In the data rows, 128 means zero.
Here is a table of points, one per row:
[102, 104, 146, 91, 138, 101, 218, 107, 205, 129, 123, 111, 124, 153, 111, 131, 116, 117, 120, 80, 100, 135, 163, 135, 118, 117, 113, 122, 136, 185, 152, 149, 120, 169, 106, 191, 154, 200, 108, 184, 107, 153, 113, 137]
[202, 117, 133, 153, 141, 96, 121, 144, 121, 101, 179, 146, 102, 100, 86, 88, 175, 185, 142, 103, 111, 99, 129, 95, 153, 136, 104, 164, 156, 126, 87, 168, 117, 139, 98, 125, 133, 108, 144, 119, 120, 102, 188, 190]
[107, 83, 95, 124, 125, 126, 116, 136, 116, 129, 131, 132, 146, 177, 201, 124, 165, 117, 174, 104, 160, 147, 150, 185, 176, 184, 170, 82, 124, 116, 109, 132, 156, 165, 135, 163, 115, 101, 118, 152, 137, 183, 199, 117]
[119, 115, 134, 82, 139, 116, 159, 115, 112, 101, 134, 132, 115, 113, 36, 128, 108, 141, 85, 178, 126, 110, 93, 182, 106, 143, 168, 107, 105, 86, 94, 120, 123, 93, 134, 131, 145, 82, 75, 120, 177, 178, 125, 92]
[103, 119, 163, 159, 154, 117, 107, 112, 154, 162, 166, 105, 125, 74, 131, 114, 73, 105, 175, 85, 132, 85, 121, 79, 120, 164, 136, 97, 99, 92, 114, 75, 89, 93, 110, 156, 115, 101, 112, 100, 125, 146, 114, 133]
[118, 158, 109, 132, 154, 121, 117, 127, 65, 131, 96, 61, 111, 163, 69, 112, 69, 87, 140, 130, 91, 142, 111, 146, 160, 171, 191, 155, 95, 122, 90, 109, 96, 127, 168, 134, 124, 152, 107, 105, 123, 115, 125, 158]
[82, 114, 99, 116, 168, 132, 148, 120, 141, 76, 123, 170, 134, 146, 143, 125, 156, 150, 139, 115, 106, 120, 120, 110, 130, 121, 87, 135, 159, 115, 147, 93, 114, 72, 151, 69, 134, 102, 92, 102, 68, 177, 129, 165]
[159, 148, 80, 119, 115, 130, 184, 141, 103, 114, 105, 106, 119, 74, 88, 94, 117, 87, 113, 108, 158, 106, 172, 110, 96, 109, 118, 93, 110, 151, 146, 180, 141, 157, 135, 63, 114, 138, 143, 125, 111, 155, 119, 118]
[127, 125, 123, 86, 102, 172, 123, 121, 145, 101, 84, 114, 72, 140, 107, 145, 133, 126, 176, 146, 153, 120, 98, 127, 131, 202, 152, 110, 137, 84, 203, 153, 144, 141, 102, 184, 135, 89, 135, 122, 144, 117, 173, 110]
[91, 179, 137, 215, 129, 192, 125, 89, 114, 182, 186, 175, 120, 132, 100, 112, 195, 164, 178, 117, 111, 182, 109, 140, 81, 101, 202, 120, 225, 101, 114, 152, 126, 130, 114, 104, 89, 126, 88, 120, 145, 121, 98, 215]
[120, 124, 142, 133, 136, 114, 80, 145, 118, 158, 145, 92, 97, 137, 196, 74, 157, 168, 121, 132, 98, 137, 123, 113, 111, 153, 100, 154, 99, 114, 134, 132, 189, 165, 133, 115, 213, 121, 102, 109, 114, 180, 80, 110]
[134, 121, 168, 121, 109, 123, 95, 80, 103, 110, 139, 143, 107, 92, 195, 133, 87, 106, 59, 137, 85, 125, 99, 117, 143, 132, 128, 102, 115, 180, 148, 151, 120, 184, 89, 80, 104, 147, 98, 200, 99, 118, 131, 130]
[115, 160, 149, 121, 239, 125, 104, 115, 198, 196, 99, 121, 146, 92, 78, 163, 143, 161, 104, 123, 145, 106, 104, 161, 229, 113, 127, 76, 100, 111, 121, 128, 224, 106, 180, 105, 105, 132, 174, 130, 104, 87, 114, 157]
[172, 153, 162, 131, 129, 135, 158, 110, 113, 79, 95, 88, 136, 114, 227, 127, 155, 146, 120, 90, 123, 134, 126, 124, 172, 108, 134, 152, 89, 165, 112, 65, 120, 166, 86, 105, 131, 110, 102, 125, 161, 93, 81, 114]
[109, 139, 129, 192, 129, 189, 113, 156, 158, 105, 189, 95, 194, 127, 120, 144, 84, 126, 83, 127, 179, 187, 144, 100, 113, 106, 185, 141, 165, 139, 158, 198, 97, 113, 137, 133, 205, 80, 133, 99, 91, 87, 119, 86]
[182, 164, 113, 88, 101, 200, 141, 189, 99, 187, 179, 194, 144, 111, 126, 98, 76, 107, 101, 97, 124, 204, 166, 130, 136, 156, 81, 147, 180, 117, 117, 76, 138, 95, 109, 132, 110, 168, 185, 120, 120, 111, 117, 107]
[127, 109, 205, 84, 78, 100, 128, 120, 149, 161, 133, 138, 146, 138, 67, 190, 151, 123, 116, 107, 129, 176, 102, 104, 88, 97, 105, 179, 94, 133, 121, 98, 155, 147, 203, 91, 119, 88, 191, 115, 126, 127, 132, 161]
[134, 124, 134, 114, 126, 96, 121, 86, 96, 99, 104, 89, 105, 99, 170, 185, 172, 146, 102, 120, 123, 134, 118, 90, 185, 104, 125, 124, 150, 138, 75, 126, 134, 66, 140, 184, 72, 115, 138, 117, 88, 164, 81, 103]
[114, 127, 82, 99, 113, 115, 192, 122, 94, 145, 124, 124, 168, 105, 184, 141, 111, 150, 145, 142, 119, 115, 95, 128, 120, 124, 79, 93, 144, 186, 125, 196, 104, 146, 127, 138, 99, 175, 111, 65, 140, 67, 122, 116]
[200, 114, 98, 162, 102, 120, 132, 185, 114, 211, 103, 167, 190, 137, 113, 210, 170, 142, 139, 163, 107, 51, 112, 135, 109, 109, 123, 181, 164, 98, 115, 110, 109, 117, 74, 118, 160, 120, 144, 157, 107, 136, 89, 132]
[133, 95, 77, 163, 159, 102, 69, 97, 114, 97, 101, 153, 95, 101, 100, 93, 154, 124, 149, 128, 83, 134, 128, 163, 123, 82, 79, 122, 139, 144, 135, 109, 109, 101, 170, 133, 234, 120, 145, 138, 157, 106, 120, 129]
[124, 129, 125, 137, 115, 127, 123, 199, 168, 140, 53, 189, 118, 122, 75, 158, 126, 127, 120, 85, 88, 160, 166, 68, 138, 111, 159, 162, 87, 148, 140, 140, 110, 119, 116, 129, 98, 168, 154, 117, 132, 108, 142, 83]
[88, 119, 136, 138, 132, 110, 121, 138, 84, 122, 112, 118, 114, 138, 133, 99, 125, 160, 135, 170, 225, 122, 92, 106, 107, 111, 102, 134, 139, 111, 149, 90, 85, 181, 140, 139, 133, 192, 99, 187, 106, 114, 168, 89]
[139, 135, 143, 108, 90, 135, 89, 142, 83, 93, 182, 127, 198, 151, 90, 128, 120, 116, 139, 128, 168, 128, 214, 116, 146, 70, 91, 93, 87, 86, 206, 183, 137, 112, 123, 121, 107, 173, 106, 135, 164, 121, 90, 129]
[128, 64, 102, 136, 119, 118, 102, 104, 129, 121, 87, 125, 128, 122, 139, 119, 102, 91, 101, 185, 194, 126, 162, 184, 103, 158, 144, 158, 129, 124, 168, 108, 109, 162, 96, 161, 97, 118, 135, 71, 166, 168, 171, 160]
[103, 149, 186, 117, 127, 117, 185, 132, 146, 111, 136, 128, 113, 118, 255, 125, 103, 101, 130, 203, 95, 104, 138, 120, 81, 104, 119, 163, 128, 110, 112, 121, 163, 87, 194, 136, 134, 101, 185, 185, 185, 115, 178, 155]
[136, 156, 124, 139, 83, 133, 105, 146, 169, 134, 125, 114, 97, 202, 143, 112, 107, 88, 163, 160, 143, 112, 64, 180, 153, 97, 140, 104, 113, 142, 103, 126, 111, 105, 92, 120, 108, 103, 130, 107, 145, 166, 168, 97]
[114, 141, 90, 125, 132, 123, 106, 107, 175, 89, 149, 126, 120, 206, 73, 113, 134, 124, 117, 121, 106, 82, 165, 138, 54, 199, 122, 113, 115, 159, 92, 97, 142, 126, 125, 125, 97, 154, 131, 156, 122, 68, 97, 88]
These points spread out most along one direction. How far along it is each point below, from 0 to 99? 50 is the average, and the first point above lies past it. One standard deviation of the points above along it is 16.
[120, 124, 142, 133, 136, 114, 80, 145, 118, 158, 145, 92, 97, 137, 196, 74, 157, 168, 121, 132, 98, 137, 123, 113, 111, 153, 100, 154, 99, 114, 134, 132, 189, 165, 133, 115, 213, 121, 102, 109, 114, 180, 80, 110] 59
[134, 124, 134, 114, 126, 96, 121, 86, 96, 99, 104, 89, 105, 99, 170, 185, 172, 146, 102, 120, 123, 134, 118, 90, 185, 104, 125, 124, 150, 138, 75, 126, 134, 66, 140, 184, 72, 115, 138, 117, 88, 164, 81, 103] 55
[127, 109, 205, 84, 78, 100, 128, 120, 149, 161, 133, 138, 146, 138, 67, 190, 151, 123, 116, 107, 129, 176, 102, 104, 88, 97, 105, 179, 94, 133, 121, 98, 155, 147, 203, 91, 119, 88, 191, 115, 126, 127, 132, 161] 32
[133, 95, 77, 163, 159, 102, 69, 97, 114, 97, 101, 153, 95, 101, 100, 93, 154, 124, 149, 128, 83, 134, 128, 163, 123, 82, 79, 122, 139, 144, 135, 109, 109, 101, 170, 133, 234, 120, 145, 138, 157, 106, 120, 129] 47
[202, 117, 133, 153, 141, 96, 121, 144, 121, 101, 179, 146, 102, 100, 86, 88, 175, 185, 142, 103, 111, 99, 129, 95, 153, 136, 104, 164, 156, 126, 87, 168, 117, 139, 98, 125, 133, 108, 144, 119, 120, 102, 188, 190] 34
[124, 129, 125, 137, 115, 127, 123, 199, 168, 140, 53, 189, 118, 122, 75, 158, 126, 127, 120, 85, 88, 160, 166, 68, 138, 111, 159, 162, 87, 148, 140, 140, 110, 119, 116, 129, 98, 168, 154, 117, 132, 108, 142, 83] 32
[127, 125, 123, 86, 102, 172, 123, 121, 145, 101, 84, 114, 72, 140, 107, 145, 133, 126, 176, 146, 153, 120, 98, 127, 131, 202, 152, 110, 137, 84, 203, 153, 144, 141, 102, 184, 135, 89, 135, 122, 144, 117, 173, 110] 68
[109, 139, 129, 192, 129, 189, 113, 156, 158, 105, 189, 95, 194, 127, 120, 144, 84, 126, 83, 127, 179, 187, 144, 100, 113, 106, 185, 141, 165, 139, 158, 198, 97, 113, 137, 133, 205, 80, 133, 99, 91, 87, 119, 86] 32
[118, 158, 109, 132, 154, 121, 117, 127, 65, 131, 96, 61, 111, 163, 69, 112, 69, 87, 140, 130, 91, 142, 111, 146, 160, 171, 191, 155, 95, 122, 90, 109, 96, 127, 168, 134, 124, 152, 107, 105, 123, 115, 125, 158] 56
[172, 153, 162, 131, 129, 135, 158, 110, 113, 79, 95, 88, 136, 114, 227, 127, 155, 146, 120, 90, 123, 134, 126, 124, 172, 108, 134, 152, 89, 165, 112, 65, 120, 166, 86, 105, 131, 110, 102, 125, 161, 93, 81, 114] 64
